The rows of D fall into 3 groups, and each row is roughly a mix of its group's hidden directions.
D:
-19.6	1.8	-20.7	-8.7	5.3	17.4	31.2	-20.2	18.4	29.6	-20.9
45.2	-5.5	-21.4	27.3	0.7	11.5	3.0	-16.4	-22.2	-8.3	0.6
1.8	-7.1	-21.4	39.4	12.2	11.4	2.4	32.1	27.4	11.0	0.7
-51.7	-29.4	3.6	6.2	8.1	-4.4	4.3	13.2	14.0	10.4	-8.9
-11.1	-5.2	-6.9	8.3	30.6	-17.5	-27.9	7.3	-9.2	36.3	-22.5
23.6	25.0	31.2	-5.2	-15.6	-1.2	-18.6	-10.5	4.4	30.6	-20.1
-22.6	17.1	6.7	-29.4	-18.3	-21.5	-3.3	12.4	-3.2	-21.3	33.4
24.9	14.4	-19.1	9.4	3.3	37.6	31.7	10.1	20.9	1.4	0.6
46.3	35.8	0.7	-0.4	-10.5	-1.0	-1.7	-7.4	-9.4	-3.9	23.5
-4.3	-17.0	13.1	-14.2	47.1	-30.6	-5.2	11.3	6.2	10.2	-11.1
3.4	-9.6	-18.1	5.4	0.0	-25.0	-14.7	0.1	2.0	-35.4	41.2
-50.0	-27.5	1.9	-1.2	-1.0	-6.4	-3.1	1.2	0.1	-15.5	-26.5
29.8	-4.9	-22.9	16.4	6.0	-2.9	4.9	-9.9	-9.0	-30.7	36.8
19.4	-6.7	-27.0	12.6	20.1	-8.3	6.6	19.2	11.3	-33.7	28.2
29.8	16.8	26.8	-0.8	-16.5	-16.1	-27.4	-0.8	-25.6	-20.3	3.3
17.5	19.5	15.7	-20.2	-40.0	10.1	-9.2	-2.3	-30.8	3.5	-12.6
-44.3	-17.7	3.5	-12.9	-11.9	17.2	6.2	-3.6	-20.8	13.9	-26.2
7.1	5.4	15.9	-8.7	40.9	-44.9	-5.2	1.9	-9.6	0.7	-5.7
7.9	12.6	30.6	-23.3	4.4	-24.3	9.3	-26.5	3.0	-9.5	32.4
-5.8	-3.0	-7.9	-10.5	-23.8	20.1	25.8	-1.2	-10.2	-39.5	27.1
-1.6	11.7	19.4	-37.6	-8.5	-10.4	8.3	-32.1	-30.3	-6.1	-9.0
22.4	7.7	-16.8	9.2	-40.2	27.4	3.6	-14.4	-12.2	-23.2	6.8
-8.4	-14.6	15.8	-0.3	45.7	-10.5	2.5	21.8	-15.0	28.2	3.3
38.9	27.1	10.8	-1.0	18.7	-30.5	-21.1	-12.1	-1.3	0.1	3.3
6.7	-7.2	26.5	-2.0	-15.2	-7.4	21.6	-14.7	37.0	-26.0	20.9
-14.8	-8.4	8.2	-2.7	33.3	-36.4	0.3	8.9	30.5	20.9	0.1
-22.6	6.5	21.7	-32.1	-19.3	12.6	1.0	1.9	-34.9	16.9	-12.6
-46.4	-32.1	-7.7	5.9	-13.5	19.5	11.5	9.9	9.9	1.5	-8.7
27.8	8.6	34.2	6.9	-8.6	-27.7	-34.3	2.9	-6.0	-11.0	-0.4
13.3	-8.0	-31.1	10.9	20.3	7.8	25.5	10.3	-1.1	-31.4	26.5
-46.6	-22.5	7.7	-11.9	-7.1	7.3	6.2	14.1	-19.7	-21.5	-13.6
26.3	23.1	12.9	-14.0	20.5	-36.7	-16.2	-3.8	23.7	3.5	6.7
16.4	11.4	22.9	6.6	0.7	-30.7	-37.7	10.7	-22.2	-6.4	16.4
-26.1	-18.1	15.9	-19.4	29.8	-31.8	-5.1	14.7	19.7	-1.0	-9.1
-0.9	-0.2	25.9	-3.9	-26.2	-0.8	-32.9	-10.3	7.2	23.8	-32.7
-4.6	5.0	-11.1	3.1	-40.2	20.8	19.3	-21.1	11.2	-25.2	21.2
7.1	7.2	-17.7	7.0	-44.0	34.2	7.2	-12.5	-9.9	-19.2	2.9
34.3	-0.4	-8.8	34.3	25.2	-3.8	-3.8	-6.1	4.6	22.7	-24.1
-4.6	-0.5	-14.8	8.4	32.7	-4.4	-15.5	13.9	3.4	44.2	-21.4
42.5	30.7	4.7	-0.3	16.1	-13.1	-17.8	-18.8	-16.1	4.6	-9.7
27.2	21.2	20.3	-20.9	32.5	-27.4	-14.8	5.7	4.1	10.3	5.7
-13.0	15.3	2.9	6.2	-4.2	-20.3	4.5	-24.7	35.2	33.5	19.5
31.5	15.7	30.0	14.2	1.7	-28.3	-27.4	8.6	-9.7	-9.3	9.9
-38.1	1.5	8.4	-27.6	-16.6	-16.4	-5.9	3.4	1.8	-19.4	31.6
46.6	0.8	-7.6	33.0	14.5	10.7	2.9	-14.1	17.8	5.4	-7.0
-35.4	-5.2	-11.2	-29.7	3.7	-5.4	10.3	-29.6	-3.0	9.1	29.2
0.0	29.1	28.6	-13.0	-22.6	-11.3	-12.9	-12.4	-12.5	32.1	-16.5
47.6	6.0	-13.2	11.3	-17.7	12.6	1.3	-12.5	-17.6	-20.5	17.0
-24.5	-19.8	9.4	-30.3	-24.0	24.1	-9.2	13.0	-24.7	-9.0	-12.5
13.4	20.8	30.4	-35.5	-16.1	-12.7	5.8	-31.3	1.6	4.4	1.5
-11.1	1.5	-16.8	9.2	27.3	1.7	18.7	1.1	35.9	33.8	15.0
16.2	11.4	12.6	-7.9	-28.8	10.0	19.4	-29.1	5.1	-33.9	17.6
41.0	22.0	-11.4	23.2	3.3	0.2	7.8	-9.4	6.6	26.7	22.4
3.0	19.9	4.6	-13.7	-27.0	-11.3	-4.4	13.8	33.8	-30.2	22.8
-30.5	-15.8	-19.5	16.4	-29.7	31.2	23.4	0.4	1.2	3.3	-1.1
-47.0	-26.5	-5.2	5.5	-7.8	17.1	14.9	14.1	17.5	14.0	-1.8
2.1	-7.4	-32.5	14.1	30.3	0.0	29.7	7.9	-8.3	-20.5	24.1
12.8	17.4	16.9	-10.6	-41.3	25.9	5.0	-21.5	-15.3	8.2	-15.1
-18.0	9.0	-3.5	-28.8	-16.1	-0.9	13.9	9.9	-18.5	-29.3	35.3
21.6	21.8	22.3	-23.2	-13.4	-6.1	-2.1	-31.9	-27.4	-16.9	0.7
16.2	-12.7	-22.8	29.1	-4.6	-0.2	-2.5	-3.2	41.4	-26.5	2.5
-14.8	0.7	36.1	-17.6	-12.8	-3.8	-30.4	-5.4	6.2	28.8	-20.4
-28.7	-28.7	-25.4	-2.2	23.1	-2.7	9.7	16.3	-14.7	-22.5	18.4
-13.5	-13.2	3.1	4.7	27.9	-22.2	-21.9	15.6	1.6	34.4	-26.1
-28.6	-6.2	7.3	-25.2	11.7	-25.0	-18.3	31.0	9.3	-12.8	19.9
-19.8	17.0	29.9	-14.9	-8.3	-5.7	-4.5	-16.7	-15.0	39.3	-16.9
-18.7	7.6	28.6	-15.1	-23.3	-6.7	-20.1	-17.2	-13.5	30.5	-20.0
14.0	18.9	28.2	-22.9	-24.1	12.4	-9.5	-7.4	-30.8	20.2	-12.0
50.8	25.1	8.0	-5.8	15.9	-14.2	-17.1	-9.0	-7.5	0.1	7.8
43.1	37.6	6.0	-7.6	-0.9	-9.8	-9.1	-13.0	-19.6	-9.9	7.3
-3.1	-7.5	-17.7	35.0	-13.9	10.6	-5.3	37.9	26.6	11.5	-6.1
37.1	0.9	-23.0	28.9	24.8	6.9	19.6	2.4	16.7	-11.7	6.6
22.4	9.4	-5.9	5.9	-25.7	20.1	-15.1	15.8	-33.7	-20.4	-22.3
-3.7	-22.5	-3.9	37.3	6.3	-2.0	-8.7	28.8	29.5	5.0	-21.9
-19.4	7.8	12.9	-32.9	-8.7	-18.5	-0.4	-5.0	21.7	33.2	23.4
30.8	10.6	25.4	10.3	-1.4	-22.5	-34.9	5.5	-5.3	-13.8	21.7
22.6	-20.5	-31.1	4.6	-5.3	35.8	26.0	-11.5	-5.2	1.2	-13.6
29.9	-4.6	-20.7	27.0	15.5	13.0	19.6	-7.7	23.6	-21.4	17.6
-23.3	-14.3	-30.7	-1.6	12.8	13.4	-16.1	27.1	-2.6	33.0	-11.5
-41.6	-17.7	-21.7	3.6	7.7	3.6	32.6	-11.1	17.1	12.4	-4.6
39.4	30.2	9.7	-7.4	10.9	-23.5	-25.8	-16.4	2.6	-4.3	-1.8
-2.6	-18.1	16.3	-16.6	28.3	-37.7	1.6	21.2	16.9	-8.6	18.5
24.3	10.1	-11.5	6.2	-33.4	24.3	-1.6	-15.5	-25.5	-28.1	1.1
40.6	16.1	33.8	10.7	-1.8	-20.3	-24.4	1.8	3.8	-4.7	-6.1
15.4	-14.5	-28.9	22.9	-13.0	28.5	22.1	-17.8	-23.3	-2.4	-10.4
23.0	15.0	-13.9	8.7	5.1	17.4	-12.9	15.1	-35.4	5.7	-34.9
-43.8	-27.7	-5.9	5.4	-18.5	25.2	17.3	15.0	-2.1	-1.5	0.8
10.3	17.6	5.4	-35.9	-26.0	14.6	4.6	-17.8	-30.4	-18.2	5.8
-39.8	-4.5	20.2	-22.8	-18.4	2.0	-9.1	-9.0	-21.8	21.5	-16.7
11.3	1.2	-3.5	6.6	30.5	-6.0	-26.8	12.2	-9.4	32.3	-33.1
-3.4	-8.6	-18.8	13.9	-38.8	43.5	9.2	-7.7	-5.4	-6.3	1.3
13.5	10.7	25.9	12.7	-12.6	-34.4	-36.1	5.7	-9.5	-7.4	17.3
7.7	-7.6	-24.7	19.1	22.3	-29.7	-6.5	9.9	16.6	-23.8	28.2
27.0	-2.2	-22.4	22.5	2.5	6.2	12.7	-0.6	32.6	-30.1	18.2
-5.7	-6.3	-6.2	-4.9	-33.6	18.3	14.2	-9.5	-7.4	-42.3	22.8
23.5	17.4	-12.4	4.1	-27.5	29.6	-5.4	6.7	-28.3	-13.4	-23.2
-28.1	-29.6	1.7	27.5	9.7	-26.2	-14.6	27.7	6.0	-1.4	-5.8
-49.4	-23.6	-5.0	4.4	-11.6	19.9	20.8	13.9	-5.2	3.2	-3.8
-29.8	-7.0	-31.9	-9.0	-7.8	27.4	30.7	-16.4	9.5	10.2	-2.0
21.9	16.0	12.9	-17.7	33.8	-31.5	-5.2	6.1	22.1	15.9	9.8
34.7	27.1	11.4	-8.4	8.6	-33.5	-18.5	-12.9	-7.2	-18.5	3.2
4.5	2.6	-15.1	8.8	-45.1	21.6	6.0	-13.5	-11.3	-32.3	5.2
0.3	-32.1	-29.9	23.9	18.0	2.2	1.3	5.5	21.1	-28.8	10.8

One row of each group comes first, with its name. Which group is each row after those in?
35.8	11.5	-1.4	19.4	20.4	1.1	3.9	-9.8	-27.8	29.1	-17.6 -> Y
7.0	11.5	-20.1	17.2	-36.9	38.8	10.8	-15.0	-12.2	-0.2	-2.3 -> L
-40.1	-21.8	-34.4	-4.3	6.7	19.7	21.7	4.1	-1.1	1.8	6.0 -> E

-24.3	6.1	24.1	-15.7	-7.0	-6.5	-14.6	0.5	-13.0	36.9	-31.0 -> Y
28.6	16.9	13.1	-19.8	-23.3	32.5	11.4	2.5	-28.3	-1.6	-6.6 -> Y
-3.9	-11.4	-23.9	3.4	33.0	10.0	-23.1	22.0	-13.0	26.8	-20.6 -> E
16.9	10.6	31.3	-28.9	-8.7	-13.6	-10.0	-34.2	-16.7	-9.3	-11.8 -> E
41.5	23.0	32.1	4.0	-6.0	-17.4	-24.2	-1.7	-3.2	-4.1	-0.5 -> E
-9.6	-3.2	-16.3	13.1	39.7	-9.7	-15.5	13.8	4.0	39.3	-7.1 -> E
-21.8	-9.9	-6.5	10.1	7.6	-6.9	13.3	-18.8	46.9	20.2	17.0 -> E
-14.3	9.1	16.5	-28.0	-34.9	-19.4	-17.6	-25.0	-10.8	3.3	15.8 -> E
15.7	13.8	37.0	-20.6	-19.2	6.9	-25.2	-8.8	-15.3	22.8	-11.9 -> Y
36.1	-9.2	-4.3	34.1	18.1	4.6	-10.4	-15.3	8.2	19.3	-23.4 -> Y
-38.6	-20.4	-8.8	8.0	-27.0	33.8	14.3	11.0	1.4	1.4	1.1 -> L
